(in the rows, 128 means zero)
One turn moves every row onto another: examples first, then more rows asked:
kagu: [141 128 121 126  89 140 123 170 121  95 104 113 144]
Femev: [129 125 146 117 117  95  95 159 124 120 107 122 110]
lar: [123 139 137 127 117  89 111 169 123 110 111 134 111]
Kav: [134 151 112 133 111 116 106 111 153 150  99 162 137]
Beba: [132 121 102 136  91 129 151 141 148 137  77 134 126]
mepul: [133 124 102 128 134 109  98 111 140 136 103 119 131]
vufa: [134 124 105 141  95 133 151 131 147 133  81 125 134]
tivu: [140 151 108 129 100 142 109 120 147 146 109 159 160]
mopep: [137 135 105 107 124 120  92 150 127 140 136 147 160]
risom: [125 145 121 122  97 117 143 173 135 147 118 168 144]
peg: [133 156 116 135 104 116 117 122 152 153 101 171 139]
mul: [142 126 118 121  99 139 107 164 118  94 111 109 148]
Nanof: [140 147 106 135  94 143 118 116 151 144  97 155 152]
mipa: [139 114 133 121  93 144 111 158 123 107  98 104 135]
let: [123 133 132 132 118  90 111 159 127 108  99 125 103]
Torag: [139 142 112 113 121 124 100 147 127 138 141 145 169]
git: [129 149 127 130  97 108 150 165 139 146 115 164 142]
Mobet: [129 117  94 125 131 119  99 117 141 135  96 120 126]
tis: [127 127 151 124 103  96 117 168 128 121  97 129 105]
bara: [139 124 140 114  91 141 109 173 117 110 114 117 146]

kagu turns into let
Torag turns into git
mopep turns into risom
And these:
Nanof turns into Kav
Femev turns into bara

One turn moves every row onto another: examples first, then more rows asked:
Sov: [150 121 119 140 113 105 132 124 105 130 146 142 163 128]
kedog: [114 131 150 130 123 171 120 128 139 139 149 136 128 102]
papad: [165 123 101 126 133 126 120 153 155 136 135 108 137 128]
zaseg: [151 122 114 143 111 108 148 109 129 125 154 152 144 124]
kur: [102 123 117 119 133 100 141 110 122 133 171 123 128 125]
Seku: [109 143 140 131 133 134 126 143 103 142 149  96 125 117]
tubu: [118 144 127 114 141 116 128 163 110 109 154 127 125 142]
vuzep: [ 99 124 132 141 131 164 107 131 139 124 162 142 139 113]
Sosib: [149 128 109 134 102 105 140 124 116 113 136 134 160 118]
defir: [119 110 124 129 119 137 138 107 146 139 169 152 135 100]
Lugu: [166 120 102 128 141 132 120 150 153 137 131 110 139 127]
lopo: [131 104 123 108 142 141 113 112 130 151 109 132 110 125]
Bobo: [132 153 131 104 119 112 139 155 126 120 119 144 137 144]
Gaz: [ 99 122 115 134 129 160 118 130 143 118 150 127 128  89]
kavu: [109 161 149 143 131 143 115 132 129 145 130 124 125 137]
tum: [134 150 142 112 128 110 125 144 117 130 130 152 142 153]
Lisos: [151 103 117 108 147 146 123 144 135 150 113 122 132 131]
rerud: [135 107 122 112 148 139 110 108 131 151 110 131 112 121]
goke: [142 120 112 123 144 127  92  96 148 124 128 135 114 115]
Fod: [133 161 153 132 127 148 128 154 128 140 127 135 117 129]
viro: [123 107  96 125 120 114 142 126 135 131 160 137 142  87]
dotul: [101 114 138 107 132 143 118 122 112 115 164 119 146 114]
faz: [111 116 101 132 113 113 140 120 139 137 163 144 130  92]
lok: [136 118 112 124 137 128  93  94 144 126 126 134 108 114]
nur: [101 159 136 131 135 151 122 135 137 128 116 118 112 122]
lorus: [116 111 107 141 124 118 133 128 133 149 176 148 139 105]
mudot: [131 155 134 106 129 116 135 140 123 116 106 135 134 145]
Ruti: [106 158 142 135 120 149 129 138 128 140 114 116 120 125]
Bemu: [154 130  97 127 135 115  99 124 163 116 146 127 121 117]
Lusov: [156 130  97 129 144 117 103 126 165 122 144 125 124 119]
teza: [150 125 111 120 113  97 147 123 114 122 127 131 157 120]
zer: [151 104 117 109 139 147 126 147 135 148 113 116 135 134]
gabo: [ 94 121 127 126 121 165 116 127 138 115 145 140 132 101]
fudu: [129 134 117 142 126 111 131 118 102 100 153 114 144 140]
taf: [158 150 132 130 120 116 140 145 122 115 131 154 134 145]

Sosib turns into Ruti
goke turns into Lugu
And these:
papad turns into lopo
lorus turns into tum
zaseg turns into Fod
tubu turns into dotul
viro turns into mudot

One turn moves every row onto another: examples first, then more rows asked:
zigu: [117 175 118 126 129 107 132 122  97  94 147 117 133 120 117 152 123]
gugab: [109 147 123 106  98 137 151 121 110 133 119 143 143 120 117 148 137]
beli: [109 153 129 134 138 146 156 145 148  93 152 141 122 118 145 110 141]
Duba: [128 155 136 138 172 125 134 142 113  91 162 114 109 117 142 126 120]
bope: [129 164 132 127 169 131 134 106 118 113 139 108  97 133 157 149 145]
Ket: [127 134 132 127 142 142 145 138 130 108 144 165 104 103 139 137 174]
Moved: [113 127 139 125 127 152 144 132 133 149 120 129  96 103 147 134 166]
gozip: [108 144 139 153 164 145 131 155 114 121 148 113 130 133 117 144 105]
Zudu: [110 138 125 129 144 124 135 137  90 114 160 106 114  85 145 153 156]
Dibof: [133 153 129 126 154 136  98 140  89 142 118 132 143 138 121 142 121]
panud: [107 143 142 123 155 139 140 112 112 125 122 113 150 104 175 146 145]
muzi: [117 150 140 102 145 127 121 147 102 126 168 154 125 136 164 140 144]
muda: [ 87 145 132 150 116 161 145 160 138 117 145 125 119 122 132 134 132]
nog: [146 152 144 136 142 114 123 136 110 141 104 108 136 142 130 129 133]
Nafo: [154 163 134 131 136 128 134 113  98 107 130 118 151 130 132 146 147]
labid: [109 165 128 131 135  92 121 145 109 129 121 107 118 131 115 135 109]
fov: [ 90 151 134 146 135 154 136 142 122 122 131 104 112 158 148 142 127]
sife: [120 148 132 116 145 144 153 128 146 109 130 141  93 139 142 124 167]
sed: [ 99 160 124 161 154 141 140 152 139  96 146 127 127 140 132 137 127]
Kuger: [126 177 117 115 152 116 108 113 100 112 135 112 122  91 131 135 125]
tam: [124 136 139 125 106 127 133 156 102 124 130 157 152 128 128 121 143]
Kiru: [123 144 134 125 146 153 151 125 122 116 128  94  89 144 139 135 149]
Sar: [112 129 114 126 165 110 135 169 101 127 141 140 105 116 116 157 132]
lebe: [108 134 131 121 175 125 140 144 124 138 103 147 141 135 146 151 121]
ras: [117 141 136  87 139 146 150 145 114 134 152 130 126 107 137 141 100]
Galim: [115 150 146 120 149 140 133 137 145 145 123 119 122  80 117 162 129]
nupo: [ 72 133 135 123 121 148 144 143 134 146 128 138 117 114 146 130 125]
Tep: [ 98 141 134 132 122 158 141 142 136 133 123 125  90 143 129 148 158]
zub: [132 154 124 140 165 140 154 135 139  90 144 117 104 126 123 129 149]
leso: [109 153 134 142 162 151 130 119 118 143 126 106 118 150 132 167 130]
beb: [125 152 138 131 117  94 122 152 124 120 121 148 120 104 137 112 157]
tofe: [133 140 127 122 140 126 110 139 112 139 102 155 127  94 131 121 162]
pap: [115 159 151 135 155 121 102 139 133 137 140 143 121 110 144 161 172]
kago: [132 168 121 105 151 140 114 101  93 128 119 123 140 124 133 149 126]
vefu: [ 90 150 107 102 115 134 124 130  94 127 130 151 135  97 133 134 126]
bup: [119 147 118 116 131 137 115 133  96 117 129 171 153 105 139 130 154]
Gera: [110 163 122 112 109 105 140 117 131 129 110 134 112  96 126 139 151]
zel: [126 161 126 136 154 112  92 152  96 126 134 121 124 106 119 128 118]
nabu: [103 143 117 107 124 123 118 136 110 148 103 135 110  85 125 126 134]
vif: [ 85 140 127 124 136 139 146 149 131 106 152 174 126 115 138 133 134]

lebe turns into Galim
zub turns into beli
And these:
vefu turns into Dibof
gozip turns into nupo
Gera turns into Nafo

One turn moves every row onto another: examples first, then more rows asked:
sikur: [139 124 134 142 101 152 113 142 139 135 128 130 157 133 125 161]
deg: [205 123 126 130 132 105 134 120 148 154 126 114 121 126 132 154]
gidep: [132 121 133 138 108 152 114 143 134 135 130 125 159 137 129 163]
vudip: [151 123 113 127  88 128 142 126 158 130 133 127 154 107 112 162]
gami: [114  97 101 137  78 147 137 129 142 147 133 122 130 131 137 153]
koze: [203 122 118 126 132 111 147 126 149 159 120 110 128 129 140 162]
vip: [150  82 132 119 107 135 139 113 157 170 130 121 140 183 122 144]
rola: [173  94  87 114 125 109 154 130 150 154 158 110 111 140 120 138]
pizer: [152 136 105 129 144 142 139 115 147 180 164 129 117 135 141 147]
med: [136 107  95 106 152 155 125 126 127 166 137 131 117 137 141 159]
Deve: [152  91 140 138 107 133 110 105 149 160 104 134 128 166 124 173]
dutof: [145  71 101 141 131 126 122 125 112 154 135 113 104 150 128 134]
gevi: [204 120 123 130 128 115 143 127 152 157 118 112 126 130 143 168]
nazo: [167 145 127 140 115 126 148 116 171 160 157 125 129 123 127 160]
tar: [149  73 101 133 129 135 123 132 110 148 127 110 101 146 124 135]
dufu: [159 134 120 129 120 122 116 113 148 141  96 117 119 119 145 121]
simak: [126  84 104 134  82 141 134 135 138 151 152 116 131 140 109 153]
gari: [140 125 127 148 103 148 111 135 132 137 126 129 157 133 121 173]
Dipuf: [148 127 118 133 107 120 139 100 150 156  95 120 124 115 150 126]
vazut: [200 117 125 125 136 103 136 127 153 155 120 108 128 128 136 159]
sen: [166 131 121 139  94 121 153 124 166 139 146 121 144 112 117 159]
Lasat: [167 122 117 126 123 121 127 103 153 142  98 113 125 119 140 112]
tisuf: [147  72  96 128 134 136 121 131 113 149 128 108 113 149 120 130]
mav: [142 118 107 111 156 149 128 110 141 163 154 129 111 142 145 146]
zanel: [164  85  99 112 124 118 154 122 155 159 140 107 116 168 120 126]
Vap: [153  95 128 124  98 149 118 113 161 172 112 131 136 176 124 160]
ler: [157 103 144 133  95 136 111 103 148 169 118 134 134 162 122 173]
Vud: [183 106  95 111 125 107 145 123 154 159 158 118 108 120 119 154]
miraz: [149  77  99 144 133 124 123 125 113 155 130 111 103 150 125 128]
sas: [143 114 110 136  88 135 144 114 154 143 107 126 127 118 160 129]
revul: [146 115 102 109 160 154 123 119 129 168 132 115 117 144 138 165]
Dola: [138  75 103 124  95 138 127 126 134 151 149 113 123 145  93 141]
Fubes: [140 118 131 141  99 147 115 137 133 140 124 133 155 126 127 179]

nazo turns into zanel
gari turns into vazut
And these:
Dola turns into vudip
med turns into ler
pizer turns into vip
Deve turns into dufu
simak turns into sen
tisuf turns into Fubes
Dipuf turns into mav
gevi turns into miraz
koze turns into dutof

